In the data rows, 128 means zero.
Here is a table of points, one per row:
[157 111  91 103 177 165 124 104 151 136 105 151 126 103 122 100  43  72
 140 233 149]
[167 100 144 202 144 155 160 112  95 143 200 103 160  63 148 119 239 142
 141  13  92]
[ 74 141 133 116  80 109 104 163  85 107 203 103  93 112 163 135 223 229
 149   1 101]
[ 67 172 169 116  87  79 151 180 102 127 187 148 115 128 167 135 151 188
 141  39 110]
[104  86 106  83  90 107  16 121 151 106 101 117  96 163  91 168  95 126
 122 209 140]
[142 141 151 165 129 136 170 124 109 129 133 126 113 139 134 102 184 116
 131  53  94]
[170  93 138 204 149 151 160 111  90 141 189 112 152  69 138 124 222 164
 127  16  90]
[152  94 102 117 163 136 110  92 144 150  69 128 145 103 130 130  69  97
 100 243 177]
[112 161 159 114  96 100 156 165 110 109 145 133 132 157 131 151 177 172
 141  27 100]
[119 127 103  97 157 128 113 121 178 160  85 143 148  98 123 148  37 118
 100 221 172]
[ 92 161 149 143  94  88 154 185  73 106 168 114 129 135 162 134 207 199
 177   5 115]
[117  94 112  98  58 136  56 134 149 142 114  81 124 168  85 164  92 112
 130 247 161]
[152 129 160 147  92 117 119 114 147 106  77 117  83 229  98 156 171 121
  80  84 116]
[104 111  93  69  87 146  24 119 192 131  98 134  89 159 100 170  70 125
  85 219 154]
[128 125 125 107 157 116 145 117 133 139  81 126 163 106 140 123  52  89
 124 236 167]
[103  92 102  89  62 137  56 132 157 135 114  87 116 164  82 156  80 115
 124 243 160]
[150 141 152 170 127 136 153 134 116 129 145 139 113 139 138 113 177 144
 137  50  92]
[103  94  92  58  89 118  10 124 163 101 115 111 107 163  88 182  97 122
 103 207 136]
[ 73 160 162 108  97  89 130 174  87  93 170 122 124 150 142 127 180 170
 145  41  93]
[ 93 124 142 123  81 133 111 143 113 145 159 115 102 136 147 113 149 153
 122 135 127]
[ 86 164 175 127  90  79 121 164  83  90 158 130 131 157 151 138 180 174
 154  39  85]
[148  92  91 136 151 121 113 110 142 148  77 134 133 105 119 137  59 106
 109 251 190]
[134 129 100  90 150 128 127 117 158 163  85 146 152  94 122 147  51 126
 107 214 173]
[171 101 138 222 150 147 151 110  91 145 190 117 158  66 150 115 231 144
 139   4  95]
[ 88 139 145 132  88 127 120 150  96 139 174 120  99 116 158 106 162 144
 138 107 105]
[174 106 143 213 145 151 167 107  91 135 190 110 165  82 152 124 240 149
 126  18  89]
[ 96 127 140 119  78 128  93 147 111 149 163 120  92 138 147 108 141 159
 134 121 125]
[ 90 139 144 117  95 137 102 146 114 142 164 114  94 140 145 115 140 155
 127 128 119]
[ 82 167 166 128  98  64 129 165  88  96 147 132 106 149 169 139 175 186
 156  52  90]
[ 81 166 145 136  88  90 159 174  80 110 186 117 119 139 155 138 195 203
 161  22 110]
[155 120 156 143  79 122 108 119 134 115  77 114 108 227  94 146 181 121
  84  63 111]
[148 137 159 144 106 150 179 143  92 115 150 124 137 162 113  93 173 109
 156  56 108]
[162 118 142 212 153 119 171 118  80 121 170  90 151  88 147 132 251 156
 140   0  96]
[110 106 111  83  60 151  66 131 163 139 119  72 134 164  80 155  88 100
 117 240 146]
[ 80 178 167 121 110  81 128 174  95  96 165 117 117 152 139 139 180 169
 153  39  98]
[168 110 111  91 179 139 159  90 170 132  82 141 138 123 106 102  28  68
 129 255 162]
[ 80 173 157 117 100 103 152 160  83  93 178 106 127 130 152 144 212 187
 147  21  97]
[138  97  88 113 160 149 103 105 151 140  73 119 137 106 128 132  67  93
  97 244 184]
[ 77 149 144 137  84 135 114 158  97 129 191 122 105 129 148 111 160 153
 135 100 109]
[156 161 127 198 145 144 202 130 112 125 186 146 136  86 159 112 201 157
 145   3  88]
[160 139 134 235 123 177 192 131  57 113 199 109 132  95 149  92 255 126
 172   0  97]
[159 112 101 111 170 166 111  90 173 153  45 161 109 115 125 116  51  94
  83 229 190]
[ 72 179 155 116 111 104 155 165  94  93 182 116 123 132 153 139 193 202
 139  28  89]
[140 165 135 180 164 151 220 135 107 118 173 140 139  72 163 101 204 137
 138   0  88]
[128 138 100  84 153 136 121 119 174 157  74 150 150  94 133 145  47 113
 103 225 170]
[ 58 181 162 107  81  96 137 186 106 122 193 147 115 125 162 135 153 205
 145  30 117]
[166 106 136 199 155 156 154 117  99 142 196  97 162  59 149 129 233 144
 131  16  91]
[177 101 142 212 157 145 162 109  97 133 176 106 163  67 151 122 228 145
 129  21  86]
[102 171 149 116  92  85 159 169 121 108 161 152 116 176 131 149 156 184
 149  33 104]
[153 124 113  82 182 162 130  99 187 160  51 161 133 122 118 111  17  73
  87 232 184]
[ 97 136 143 153  91 125  94 168  91 148 184 127 110 129 158 113 167 165
 152  97 104]
[161 104 142 211 153 147 169 111  92 145 189 105 154  72 150 118 226 151
 134  23  88]
[124 130 109  81 152 132 121 119 180 153  90 134 151  94 112 151  44 116
 108 222 188]
[149 139 110  77 170 169 139  95 195 162  77 172 126 142 115 115  15  76
  87 240 172]
[135 123 116 116 152 114 144 122 126 143  84 135 166 105 130 122  56  85
 132 230 170]
[147 139  94 109 200 117 167 118 141  78  80 143 129 143 123  75  41  47
 185 223 137]
[144 131 178 143  97 131 109 101 151  93  78 111  99 224  86 134 174 110
  75  79 102]
[152 132 104  98 197 131 158 117 137  83 104 130 147 147 107  96  57  35
 181 216 140]
[162 125  98 115 188 114 167 119 119  84  87 150 126 139 126  90  54  42
 186 222 143]
[118 105 123  78 120 108  57 140 156 156  94 134 152 138  95 165  50 120
 116 232 145]
[181  98  87 119 229 150 122  76 182 142  68 162 130  94 128 123  55  79
  82 220 125]
[137 129 122 101 204 139 170 108 140  74  97 132 132 134 112  94  48  36
 166 236 130]
[ 94 171 163 110 101 100 161 160 115 104 149 142 131 141 133 146 165 176
 136  29 102]
[105 170 161 122 101  81 143 169 113 112 142 154 131 161 141 144 170 181
 156  15 101]
[141 114 100 102 115 151 106 111 169 177  88 149 136  96 118 150  51 107
  93 243 187]
[121 104 114  66 111 120  57 127 168 151 102 130 148 135 102 172  51 117
  89 242 147]
[137 136 169 141  82 119 126 119 159 111  79 101  96 215  85 155 160 116
  71  84 101]
[152 123 173 148 107 143 176 139  92 116 153 120 131 162 126  98 178 116
 159  53 109]
[154 137 106 103 212 133 157 106 130  82  90 140 135 134 113  89  56  35
 172 217 122]
[ 83 173 164 122 108  84 126 182  88  98 155 123 123 154 155 135 173 169
 153  36  95]
[121 149 169 163  92  83 135 126 125  93  98 115 110 204 106 133 170 122
 115  68  69]
[ 72 139 122 132  69  99 107 166  81 101 194 123  85 135 175 137 222 241
 153   8 105]
[151 134 110  85 164 159 146 105 188 180  57 176 129 123 115 108  29  80
  93 228 179]
[ 87 156 117 171 100  99 118 148  95  96 170 128  74 117 170 156 216 235
 119   0  98]
[162 113 101  98 189 151 119 108 145 143 106 138 129 111 122 105  52  76
 139 231 143]
[119  94 116  77 107  95  60 139 171 156  95 133 150 133 103 178  52 123
 108 243 155]
[136  97 101 104 156 142  99  97 150 151  80 123 153 101 128 130  69  95
  98 237 184]
[153 121 116  63 179 170 147  97 184 162  65 164 120 119 109 110  28  72
  88 241 181]
[130 116 105  85 132 168 116 117 177 172  93 122 141  98 110 145  57  99
  97 247 189]
[ 73 169 183 118 107  82 141 162  96  95 170 122 124 146 149 129 178 170
 147  55  83]
[ 76 168 160 111 104  84 136 169  81 101 171 128 127 141 138 138 176 164
 146  44  88]
[129 126 123 103 165 128 147 117 144 135  89 123 155  96 123 123  51  79
 119 237 155]
[160 103 102 103 190 160 118 109 154 134  92 145 140 115 128  97  58  70
 139 229 141]
[191  92  81 115 219 164 121  74 191 163  69 175 141  92 128 114  39  75
  89 233 150]
[168 110 140 222 147 139 168  99  87 142 194 102 151  68 149 121 231 146
 136  17  88]
[112  81  97  85  92 111  15 129 162 106 101 109  92 178  90 176  92 133
 115 214 146]
[154 114  94 108 151 168 115  87 167 161  60 163 108 128 123 106  42 101
  86 216 195]
[151 131 103 117 209 118 157 113 134  77  85 154 146 142 115  89  39  40
 178 220 132]
[ 76 169 167 117 112  77 129 160  86  84 154 128 138 149 157 131 181 168
 149  49  82]
[124 129 112 109 152 108 149 124 142 137  88 137 157 108 144 129  45 102
 123 239 174]
[135 172 134 188 159 141 214 122 118 117 181 144 125  75 165 102 188 141
 139  13  85]
[153 122 142 220 116 162 144 108  88 113 198  99 129 107 143 125 255 159
 143   0 101]
[148 168 128 206 132 159 199 137 108 125 181 139 126 107 153  90 196 125
 162   8  87]
[144 131 154 153  76  98 120 119 131 113  61 133  89 225 103 142 162 132
  95  65 111]
These points spread out most along one direction. How far along it is each point below, from 0 to 99? The average is 50, and the first point in the table lies past the average.
[175  98 142 221 143 148 152 113  84 138 187 111 165  75 149 119 228 150
 134  10  89] 32
[ 93 150 118 164  98 116 116 150  87 111 192 110  90 120 162 157 243 232
 134   0 106] 28
[157 114 139 217 144 130 179 118  82 125 172 101 130  86 142 131 243 147
 130   9  93] 31
[128 125 106  94 159 117 119 117 170 166  73 155 147  99 135 149  50 114
 106 222 173] 67
[119 122  97  80 121 173 122 113 181 171 104 119 138  93 108 142  51 104
  90 242 194] 69
[170 100 108 101 185 123 161  97 164 126  63 147 131 111 111  97  22  66
 140 255 169] 72
[126 108 112  95  67 125  54 127 145 136 111  89 128 162  93 166  91 123
 128 236 154] 63
[189  87  94 119 244 147 115  74 189 146  69 172 121  86 122 119  63  76
  93 218 117] 69
[ 86 152 142 125  98 138 115 153 100 138 193 116  99 127 152 115 167 145
 140 101  99] 42
[161 123 113  80 176 174 130 105 189 172  80 151 144 124 109 119  20  97
  84 226 180] 71
[150 168 125 208 146 142 192 141  95 137 169 154 121 104 156  86 194 132
 167   0 101] 33
[173 105 140 207 144 143 161 107  90 141 208 102 166  68 152 118 238 142
 135   5  87] 31
[111  95 109  89  55 142  60 124 148 135 114  79 134 156  86 156  85 104
 132 239 155] 64
[138 145 169 149  93 139 194 129  88 112 149 136 125 165 128  80 168 119
 155  67 115] 40
[109 175 158 116 103  97 149 170 121  95 149 149 132 158 142 137 169 176
 135  20  88] 36
[124  95 126  70 122 114  53 130 165 156  92 137 140 126 102 165  52 117
  99 238 148] 67
[166 111 105 104 210 118 155 119 138  88  92 138 136 133 116  97  59  50
 186 230 136] 66
[110  90  86 100  84 129  64 136 149 143 110 101 122 120 110 147  73 114
 140 240 151] 64
[126 131 104  91 165 133 118 114 166 157  77 157 153 101 119 146  52 108
 102 216 169] 67
[156 129 171 152 102 131 172 133  83 115 150 125 148 173 118 101 174 121
 173  45 116] 39
[ 73 176 147 132  94  94 154 168  80  98 168 111 117 129 161 137 197 193
 160  21 106] 32
[ 86 148 134 144 125 137 115 147 102 102 192  97 101 103 157 142 255 207
 113   0  91] 29
[129  86  96 101 101 120  54 135 138 140 108  91 117 122 111 149  83 117
 141 249 154] 64
[110 107 122  65 103 112  74 122 166 159 108 135 147 136 105 158  45 128
  93 229 144] 66
[108  81  91  89  71  87  12 133 149 115  98 114  93 187  96 168  90 143
 125 195 148] 60
[156 109  90 116 160 158 119  90 164 166  56 162  96 123 120 115  39 100
  87 219 191] 69
[120 108 120  65 110 106  67 119 166 143  96 138 143 129 103 162  39 117
  97 234 156] 68
[156 139 167 145 109 145 183 132  92 113 158 130 137 172 117  92 172 112
 158  69 101] 41
[146 140 132 244 140 161 197 130  61 114 195 107 117 108 155  96 251 138
 180   0  97] 27
[172 114 149 217 157 127 165 118  73 113 156  92 159  89 148 132 250 157
 137   0  87] 30
[150 124 100 116 186 159 144  99 146  81  96 145 128 135 115 104  84  70
 143 162 147] 60
[107 131 147 126  84 119 104 143 104 140 152 133  95 144 143 109 145 156
 130 128 127] 47
[ 79 158 162 129  89  67 131 174  82  90 165 129 112 153 151 131 177 186
 157  37 115] 34
[143 142 126 235 128 162 192 137  60 120 213  93 134  98 156 100 255 132
 173   0 103] 27
[111 114 125  59 110 131  58 125 175 150 101 117 156 132  98 166  51 106
  92 231 147] 67
[110 103  88  87  88 140  65 127 147 138 122  94 127 125 106 151  88 111
 130 245 146] 64
[204  89  88 122 226 153 117  79 170 166  61 175 138  79 131 104  45  64
  84 233 152] 72
[121 161 166 162  77  88 158 131 115 105 105 124 104 200 116 144 169 136
 112  74  78] 41
[140 106  94  94 180 153 128 112 166 140 117 151 129 113 124 106  47  75
 141 237 152] 68
[104 127 157 118  83 147  97 142 105 132 159 106 103 128 139 102 156 147
 121 128 117] 46
[167 110  96 132 185 136 129 112 132 106  87 134 127 145 122 114  97  84
 151 168 154] 59
[157 130 105  84 164 157 141 106 186 174  61 167 130 124 118 110  16  87
  91 226 180] 71
[133 147 163 154  82  88 141 140 124  98 112 116 116 190  99 143 174 131
 114  66  72] 41
[123 145 164 160  71  97 147 134 124 100 108 121 105 203 120 138 173 133
 102  64  87] 41
[132 107 105  99 117 154  95 113 166 174  97 132 137  98 115 143  46 122
 103 226 195] 67
